[[ 1.02  0.66  3.92  1.43  4.59  0.25 -0.57  0.83  0.13  1.19 -1.83 -0.10
  -1.39  1.86  0.81 -2.54]
 [-1.60 -0.75 -3.08 -1.93 -3.38  0.02  1.27 -1.09 -1.05 -1.25  2.93 -1.55
   0.86 -2.12 -1.27  3.61]
 [ 1.42  0.54  2.23  1.84  2.36  0.29 -1.45  1.99  1.24  1.29 -3.02  1.72
  -1.23  1.46  1.51 -4.54]]
|
[[ 0.66  3.92  1.43  4.59  0.25 -0.57  0.83  0.13  1.19 -1.83 -0.10 -1.39
   1.86  0.81 -2.54  1.02]
 [-0.75 -3.08 -1.93 -3.38  0.02  1.27 -1.09 -1.05 -1.25  2.93 -1.55  0.86
  -2.12 -1.27  3.61 -1.60]
 [ 0.54  2.23  1.84  2.36  0.29 -1.45  1.99  1.24  1.29 -3.02  1.72 -1.23
   1.46  1.51 -4.54  1.42]]

[[ 1.53 -1.11  3.57 -0.77  0.99  2.54 -5.53  1.23 -4.06 -5.09]
 [ 1.62  0.39 -0.83  3.90 -4.06 -2.02  1.87  2.09 -2.91  1.15]]
|
[[-1.11  3.57 -0.77  0.99  2.54 -5.53  1.23 -4.06 -5.09  1.53]
 [ 0.39 -0.83  3.90 -4.06 -2.02  1.87  2.09 -2.91  1.15  1.62]]

[[ 0.05  0.87 -0.38 -0.09  0.35  0.96  0.28  0.02 -0.30]
 [-0.46 -0.23 -0.16  0.19 -0.65 -0.25 -0.24 -0.24 -0.14]
 [ 0.10  0.37 -0.44  0.17  0.07 -0.54 -0.83  0.48 -0.38]
 [-0.65 -0.36 -0.23  0.21 -0.93 -0.36 -0.39 -0.38 -0.25]
 [ 0.45  1.87 -2.18  0.82  0.29 -2.70 -4.23  2.47 -1.97]
 [ 0.20  0.91 -1.07  0.41  0.12 -1.34 -2.08  1.18 -0.95]
 [ 0.11  2.44 -1.05 -0.22  0.91  2.60  0.76  0.17 -0.74]
 [ 0.05  0.38 -0.18 -0.02  0.18  0.41  0.13  0.02 -0.13]
 [ 0.09  1.50 -0.64 -0.13  0.55  1.61  0.50  0.08 -0.47]
 [ 0.11  0.54 -0.66  0.26  0.07 -0.82 -1.28  0.75 -0.61]]
|
[[ 0.87 -0.38 -0.09  0.35  0.96  0.28  0.02 -0.30  0.05]
 [-0.23 -0.16  0.19 -0.65 -0.25 -0.24 -0.24 -0.14 -0.46]
 [ 0.37 -0.44  0.17  0.07 -0.54 -0.83  0.48 -0.38  0.10]
 [-0.36 -0.23  0.21 -0.93 -0.36 -0.39 -0.38 -0.25 -0.65]
 [ 1.87 -2.18  0.82  0.29 -2.70 -4.23  2.47 -1.97  0.45]
 [ 0.91 -1.07  0.41  0.12 -1.34 -2.08  1.18 -0.95  0.20]
 [ 2.44 -1.05 -0.22  0.91  2.60  0.76  0.17 -0.74  0.11]
 [ 0.38 -0.18 -0.02  0.18  0.41  0.13  0.02 -0.13  0.05]
 [ 1.50 -0.64 -0.13  0.55  1.61  0.50  0.08 -0.47  0.09]
 [ 0.54 -0.66  0.26  0.07 -0.82 -1.28  0.75 -0.61  0.11]]

[[ 1.38  0.94  0.73  1.68  1.70  0.83  0.94  1.77  2.00 -1.70 -3.59  0.22]
 [ 1.85  1.26  0.98  2.27  2.29  1.10  1.26  2.38  2.66 -2.28 -4.80  0.29]
 [-2.51 -2.02 -1.17 -4.19 -4.36 -0.89 -0.87 -3.74 -1.87  3.91  5.30 -0.53]
 [-0.36  0.64 -0.64  2.71  3.10 -1.90 -2.59  0.97 -5.42 -1.85  4.32  0.33]]
|
[[ 0.94  0.73  1.68  1.70  0.83  0.94  1.77  2.00 -1.70 -3.59  0.22  1.38]
 [ 1.26  0.98  2.27  2.29  1.10  1.26  2.38  2.66 -2.28 -4.80  0.29  1.85]
 [-2.02 -1.17 -4.19 -4.36 -0.89 -0.87 -3.74 -1.87  3.91  5.30 -0.53 -2.51]
 [ 0.64 -0.64  2.71  3.10 -1.90 -2.59  0.97 -5.42 -1.85  4.32  0.33 -0.36]]

[[ 2.85  0.22  0.78 -4.44 -0.21 -2.00]
 [ 2.17  0.19  0.52 -3.54 -0.52 -2.40]
 [ 1.01 -0.16  0.29  1.22  1.01  2.80]
 [-3.60 -0.06 -0.95  3.03 -0.59 -0.39]
 [ 1.89  0.28  0.68 -5.06 -0.19 -2.24]
 [-2.45 -0.24 -0.71  4.54  0.31  2.29]
 [-2.11 -0.16 -0.46  3.01  0.51  2.19]
 [-0.22 -0.08  0.11  0.66  0.86  2.19]
 [-2.14  0.03 -0.57  1.06 -0.62 -1.12]
 [ 1.85  0.29  0.72 -5.15 -0.09 -2.02]]
|
[[ 0.22  0.78 -4.44 -0.21 -2.00  2.85]
 [ 0.19  0.52 -3.54 -0.52 -2.40  2.17]
 [-0.16  0.29  1.22  1.01  2.80  1.01]
 [-0.06 -0.95  3.03 -0.59 -0.39 -3.60]
 [ 0.28  0.68 -5.06 -0.19 -2.24  1.89]
 [-0.24 -0.71  4.54  0.31  2.29 -2.45]
 [-0.16 -0.46  3.01  0.51  2.19 -2.11]
 [-0.08  0.11  0.66  0.86  2.19 -0.22]
 [ 0.03 -0.57  1.06 -0.62 -1.12 -2.14]
 [ 0.29  0.72 -5.15 -0.09 -2.02  1.85]]

[[ 1.01  0.99 -3.39  3.68  4.51 -0.61  3.73 -4.50 -2.10  3.47]
 [ 4.20  4.30 -3.06  2.48  0.08  2.60 -2.24 -0.03  1.68  1.90]
 [-0.20 -0.90 -1.35  2.51  3.97 -1.46  2.88 -3.94 -2.08  1.61]
 [ 3.63  4.12 -3.15  1.73 -0.25  2.13 -1.41  0.17  1.55  2.38]
 [ 4.47  3.84 -3.09  2.07  0.65  2.45 -1.60  0.34  1.08  2.66]
 [ 3.27  3.06 -2.16  0.93 -0.90  1.47 -1.37  0.64  1.23  1.82]
 [ 4.71  4.93 -3.81  2.63  0.71  2.65 -0.63 -0.62  0.62  2.33]
 [ 1.51  0.11 -3.35  2.86  4.21 -1.21  2.93 -3.90 -2.97  4.26]]
|
[[ 0.99 -3.39  3.68  4.51 -0.61  3.73 -4.50 -2.10  3.47  1.01]
 [ 4.30 -3.06  2.48  0.08  2.60 -2.24 -0.03  1.68  1.90  4.20]
 [-0.90 -1.35  2.51  3.97 -1.46  2.88 -3.94 -2.08  1.61 -0.20]
 [ 4.12 -3.15  1.73 -0.25  2.13 -1.41  0.17  1.55  2.38  3.63]
 [ 3.84 -3.09  2.07  0.65  2.45 -1.60  0.34  1.08  2.66  4.47]
 [ 3.06 -2.16  0.93 -0.90  1.47 -1.37  0.64  1.23  1.82  3.27]
 [ 4.93 -3.81  2.63  0.71  2.65 -0.63 -0.62  0.62  2.33  4.71]
 [ 0.11 -3.35  2.86  4.21 -1.21  2.93 -3.90 -2.97  4.26  1.51]]
---
[[-4.99  2.74 -4.90 -5.47]
 [-4.61  3.06 -4.72 -5.08]
 [-2.25  0.48 -2.16 -2.55]
 [-3.90  2.07 -3.88 -4.31]]
|
[-4.99  3.06 -2.16 -4.31]

[[ 1.42 -0.90]
 [-1.74  0.44]
 [-4.55  0.17]]
|
[1.42 0.44]

[[ 5.59  4.43]
 [ 5.13  4.31]
 [-3.80 -2.88]]
|
[5.59 4.31]

[[-0.57 -0.90]
 [-0.16 -0.42]
 [-2.34 -3.16]
 [-3.86 -5.22]]
|
[-0.57 -0.42]

[[-0.56 -2.89  2.58]
 [-4.59  2.90  3.17]]
|
[-0.56  2.90]

[[ 0.90 -5.28  5.35 -1.39]
 [ 1.00  3.47 -5.36  1.29]
 [-0.37 -4.47  5.18 -1.08]]
|
[0.90 3.47 5.18]

[[ 5.02  1.91  1.37  1.74]
 [-0.67  2.56 -3.04  2.54]
 [ 3.97 -0.99  0.48  1.17]
 [ 2.20  2.19 -2.72  2.90]]
|
[5.02 2.56 0.48 2.90]
